In the rows, 128 means zero.
Each path is a new rotation, seen through one point. The rows after it are directions, each followed by how far the rotation turns it, in degrees each step (0 if it stays put).
Each turn is a multiple of 5 degrees from 10 to 175, or 0.
path 1
[133 133 128 120 138 118 121 126]
[121 133 129 133 143 124 127 127]
[126 135 123 133 128 119 117 124]
[126 123 118 131 137 122 122 134]
[129 141 122 123 134 123 124 134]
[129 128 130 125 142 120 122 124]
[120 139 126 137 135 124 124 126]
[129 128 120 131 129 118 116 126]
[125 130 118 129 139 126 126 138]
[132 138 127 121 135 120 122 128]
[123 128 129 132 143 122 125 125]
[123 140 122 135 128 121 120 126]
[129 123 118 129 135 119 119 131]
[127 139 121 125 137 125 127 136]
Directions:
[130 136 128 126 121 126 126 126] => 155
path 2
[130 123 134 133 124 120 142 128]
[129 122 131 135 120 133 115 131]
[133 122 132 126 141 134 131 119]
[130 130 137 122 124 131 135 141]
[137 131 132 132 118 125 125 117]
[124 118 136 138 135 124 129 132]
[132 120 130 118 123 141 125 129]
[139 137 134 132 134 130 134 126]
[123 127 141 124 120 120 127 130]
[136 116 125 137 123 131 130 123]
[129 129 137 129 138 136 120 134]
[133 126 134 116 125 129 138 122]
[135 132 133 140 121 126 131 135]
[125 120 136 128 128 127 117 119]
Directions:
[123 127 133 125 134 123 130 126] => 130
[127 127 129 121 123 129 122 124] => 155
path 3
[131 126 129 129 137 141 122 126]
[132 133 137 129 121 131 130 138]
[135 131 123 124 124 115 124 128]
[131 127 122 139 137 127 132 121]
[124 121 136 129 125 132 140 128]
[122 121 122 118 122 126 122 132]
[121 137 123 130 136 132 121 128]
[129 135 143 127 129 131 129 123]
[141 122 127 124 120 129 123 128]
[133 132 117 134 131 127 132 137]
[122 129 134 131 130 116 137 126]
[124 116 125 127 123 128 125 117]
[124 128 121 125 131 142 130 132]
[123 135 138 122 131 125 124 137]
Directions:
[129 128 133 120 128 123 131 127] => 125
[138 130 128 132 127 125 130 129] => 55
[132 122 129 126 127 135 131 130] => 95
[126 125 137 133 125 127 127 130] => 115
path 4
[135 136 131 117 129 129 132 132]
[142 130 135 125 125 127 124 125]
[138 132 137 132 124 133 136 128]
[139 134 126 129 134 126 136 126]
[138 126 129 126 136 136 130 121]
[132 130 129 119 127 137 137 126]
[139 130 126 118 124 126 130 123]
[139 125 132 129 121 132 131 120]
[134 131 126 132 125 128 142 123]
[136 125 122 128 134 126 134 118]
[129 122 128 123 129 137 135 119]
[128 127 123 117 123 127 137 123]
[134 121 127 124 121 122 128 117]
[128 123 131 133 120 129 138 120]
Directions:
[131 129 129 138 127 124 130 128] => 65
[124 133 127 128 125 130 136 132] => 130
path 5
[138 120 124 126 134 121 130 122]
[138 127 127 124 130 124 128 116]
[136 131 127 125 131 133 125 114]
[133 129 124 126 132 140 127 119]
[132 123 123 124 132 142 131 126]
[132 117 127 120 130 135 135 127]
[130 115 133 120 129 130 132 123]
[128 117 136 126 131 130 126 118]
[127 120 132 131 136 131 121 119]
[131 120 124 134 139 131 122 123]
[136 120 120 131 138 127 128 126]
[140 123 122 125 133 124 131 122]
[139 128 126 122 129 126 130 116]
[135 130 128 123 129 134 127 114]
Directions:
[127 127 126 120 132 127 122 128] => 0
[132 130 124 133 131 121 125 126] => 35
[128 129 134 125 124 123 128 122] => 65
path 6
[111 128 123 126 129 130 130 131]
[129 127 136 134 115 126 131 120]
[135 133 124 123 127 135 135 139]
[130 133 122 135 129 119 117 128]
[126 122 138 122 134 120 133 134]
[128 130 135 131 132 140 119 124]
[133 117 119 129 131 129 135 124]
[118 136 124 119 125 126 126 122]
[123 127 132 140 121 127 135 133]
[140 131 130 120 120 130 125 130]
[130 134 121 135 140 124 127 134]
[124 118 135 122 128 120 119 127]
[127 131 137 129 136 137 136 122]
[129 120 117 129 123 137 123 126]
Directions:
[126 123 129 126 135 131 126 123] => 55
path 7
[138 132 122 134 140 132 132 127]
[137 135 134 134 134 121 137 127]
[133 132 118 126 135 125 141 124]
[125 133 133 131 138 130 142 128]
[128 124 128 123 137 117 139 127]
[127 123 125 129 145 131 134 130]
[133 124 135 132 140 119 131 132]
[139 126 120 130 141 125 129 127]
[137 134 133 138 139 129 133 129]
[139 133 125 128 133 118 137 125]
[130 135 124 131 138 133 141 126]
[128 131 135 128 134 119 142 128]
[127 124 121 123 140 125 139 127]
[126 125 135 132 142 127 134 132]
Directions:
[131 126 129 125 124 118 128 127] => 145
[124 132 127 125 124 129 136 126] => 45
path 8
[132 128 126 134 136 118 139 121]
[130 130 127 133 139 126 133 142]
[120 122 132 132 131 117 119 136]
[118 131 127 136 124 116 134 122]
[131 131 125 142 126 129 137 135]
[126 117 121 136 128 129 121 138]
[111 126 120 130 128 127 126 124]
[121 137 129 141 125 137 131 125]
[135 120 127 141 127 135 121 126]
[124 119 117 128 138 131 126 120]
[119 137 129 130 140 137 128 125]
[131 129 140 138 132 130 118 124]
[134 122 127 132 136 121 129 114]
[129 131 126 128 145 128 136 130]
Directions:
[131 129 130 126 133 134 125 122] => 25
[128 132 123 134 132 125 124 128] => 0
path 9
[125 127 126 136 124 117 132 132]
[130 117 119 132 124 123 130 128]
[134 118 125 126 119 133 126 131]
[127 128 132 124 114 131 127 127]
[120 134 126 124 118 124 128 123]
[121 131 116 125 127 123 122 129]
[131 128 123 124 128 124 118 137]
[136 129 133 124 124 120 127 136]
[131 127 128 122 124 119 139 129]
[124 122 121 122 126 129 139 132]
[122 124 125 126 124 136 129 139]
[122 129 132 135 119 127 126 137]
[125 126 126 136 120 117 128 128]
[131 119 118 130 123 122 126 125]
Directions:
[131 128 127 134 131 121 123 130] => 60
[128 123 120 126 133 131 126 128] => 90
path 10
[128 133 118 133 140 128 123 126]
[119 133 128 128 133 120 117 125]
[127 128 119 133 122 123 115 128]
[129 133 115 135 136 124 126 126]
[120 137 128 131 136 124 119 126]
[126 127 122 130 126 126 112 128]
[129 130 115 134 133 120 125 125]
[120 140 126 134 134 124 122 128]
[126 130 123 130 130 129 112 128]
[127 126 116 131 133 119 122 123]
[121 139 124 135 129 120 125 128]
[127 134 122 133 130 133 114 130]
[127 125 118 128 137 123 119 123]
[120 135 124 133 127 116 122 125]
Directions:
[124 131 131 127 133 122 133 125] => 120
path 11
[137 140 124 124 124 122 129 126]
[134 138 128 127 121 123 127 119]
[138 134 135 129 122 128 126 118]
[142 130 137 126 128 128 130 123]
[140 131 132 122 130 121 134 125]
[133 133 129 121 129 117 134 121]
[128 133 132 124 128 120 130 115]
[130 129 137 125 130 127 128 114]
[134 126 137 121 136 131 129 119]
[133 128 131 118 139 127 133 123]
[127 132 124 117 137 125 133 121]
[123 134 124 122 134 128 129 115]
[126 131 128 125 134 136 126 114]
[133 129 128 125 136 140 128 120]
Directions:
[123 128 127 122 134 131 123 128] => 20
path 12
[128 122 118 136 132 121 121 123]
[134 135 141 131 131 133 133 125]
[125 125 120 116 122 132 129 133]
[126 128 125 135 135 115 123 125]
[131 130 138 135 125 140 132 129]
[128 127 118 113 127 129 127 125]
[126 130 132 134 132 114 128 133]
[128 123 130 136 123 143 126 127]
[131 132 122 116 133 126 130 120]
[127 130 134 132 124 119 131 141]
[125 122 124 135 125 138 121 122]
[133 134 130 121 137 125 136 121]
[127 128 128 127 119 126 127 143]
[122 123 123 135 129 128 120 116]
Directions:
[129 127 128 136 123 124 125 126] => 115
[122 124 127 133 135 129 127 130] => 110
path 13
[131 127 132 121 116 135 129 119]
[130 138 134 120 133 135 128 120]
[124 127 135 123 138 138 128 135]
[119 118 129 134 135 135 132 125]
[123 123 120 129 139 120 126 122]
[125 125 129 127 130 111 129 135]
[128 133 126 140 120 120 133 134]
[135 133 115 130 119 130 125 131]
[138 125 129 118 116 130 127 126]
[135 135 139 124 125 134 131 119]
[130 134 133 125 137 140 124 130]
[121 117 132 128 134 138 124 130]
[117 122 128 131 135 124 127 117]
[120 131 125 126 136 114 127 131]
Directions:
[127 121 133 125 124 127 129 134] => 125
[122 131 125 129 121 123 125 129] => 45
path 14
[136 131 132 130 131 122 113 128]
[131 140 131 121 138 124 125 134]
[128 130 122 136 138 121 123 137]
[134 138 132 139 130 126 134 135]
[117 129 129 133 132 126 138 138]
[124 123 134 143 121 128 130 132]
[120 129 143 126 122 132 135 129]
[116 118 136 127 126 128 121 126]
[132 129 142 128 126 128 118 121]
[124 130 135 117 138 125 121 125]
[133 128 128 132 137 119 116 127]
[136 140 132 127 137 121 130 131]
[124 129 122 132 137 118 130 139]
[133 132 131 141 124 122 133 137]
Directions:
[130 125 130 124 130 123 127 120] => 35
path 15
[130 123 139 125 139 130 128 127]
[134 126 117 124 137 135 125 128]
[133 125 140 129 138 133 127 128]
[130 124 119 120 138 132 127 128]
[136 127 137 132 137 134 126 126]
[129 122 123 117 138 131 126 131]
[136 129 133 133 138 135 128 122]
[130 121 127 118 136 131 123 135]
[133 129 130 131 140 134 131 120]
[135 122 129 120 134 132 121 136]
[128 126 129 129 141 133 133 121]
[139 124 127 123 133 133 119 132]
[125 124 132 127 142 133 133 125]
[140 127 124 123 134 132 121 128]
Directions:
[124 129 128 130 133 127 119 126] => 0
[135 132 126 134 126 131 125 126] => 155
path 16
[125 117 135 128 131 125 123 121]
[132 123 133 136 127 132 118 127]
[129 122 134 134 137 128 125 135]
[130 130 122 132 138 129 119 131]
[131 125 127 122 141 132 127 126]
[122 127 128 125 134 131 119 119]
[128 125 137 127 130 139 123 125]
[119 129 135 132 131 133 122 134]
[129 131 126 127 132 137 123 139]
[121 128 124 119 137 129 126 134]
[127 127 122 117 128 134 120 125]
[122 120 134 119 126 132 126 127]
[123 124 130 128 119 132 118 132]
[130 121 132 127 127 130 126 141]
Directions:
[132 134 133 124 128 123 124 128] => 0
[123 135 130 126 131 135 129 128] => 20
[125 124 133 125 132 125 134 130] => 160
[127 129 133 135 124 129 127 134] => 65
path 17
[125 126 119 139 124 127 121 137]
[133 135 123 134 130 117 134 135]
[133 142 139 129 129 130 132 133]
[127 126 138 127 117 136 130 136]
[119 123 129 132 115 119 129 129]
[123 135 128 137 128 119 117 128]
[132 136 124 133 132 130 125 143]
[130 134 129 127 124 127 143 137]
[126 134 141 132 118 129 132 124]
[126 122 134 135 118 129 117 132]
[123 125 123 131 126 115 125 139]
[124 145 127 130 132 123 129 133]
[131 138 131 133 125 140 132 134]
[131 122 133 134 115 128 137 132]
Directions:
[130 123 126 128 127 135 125 134] => 115
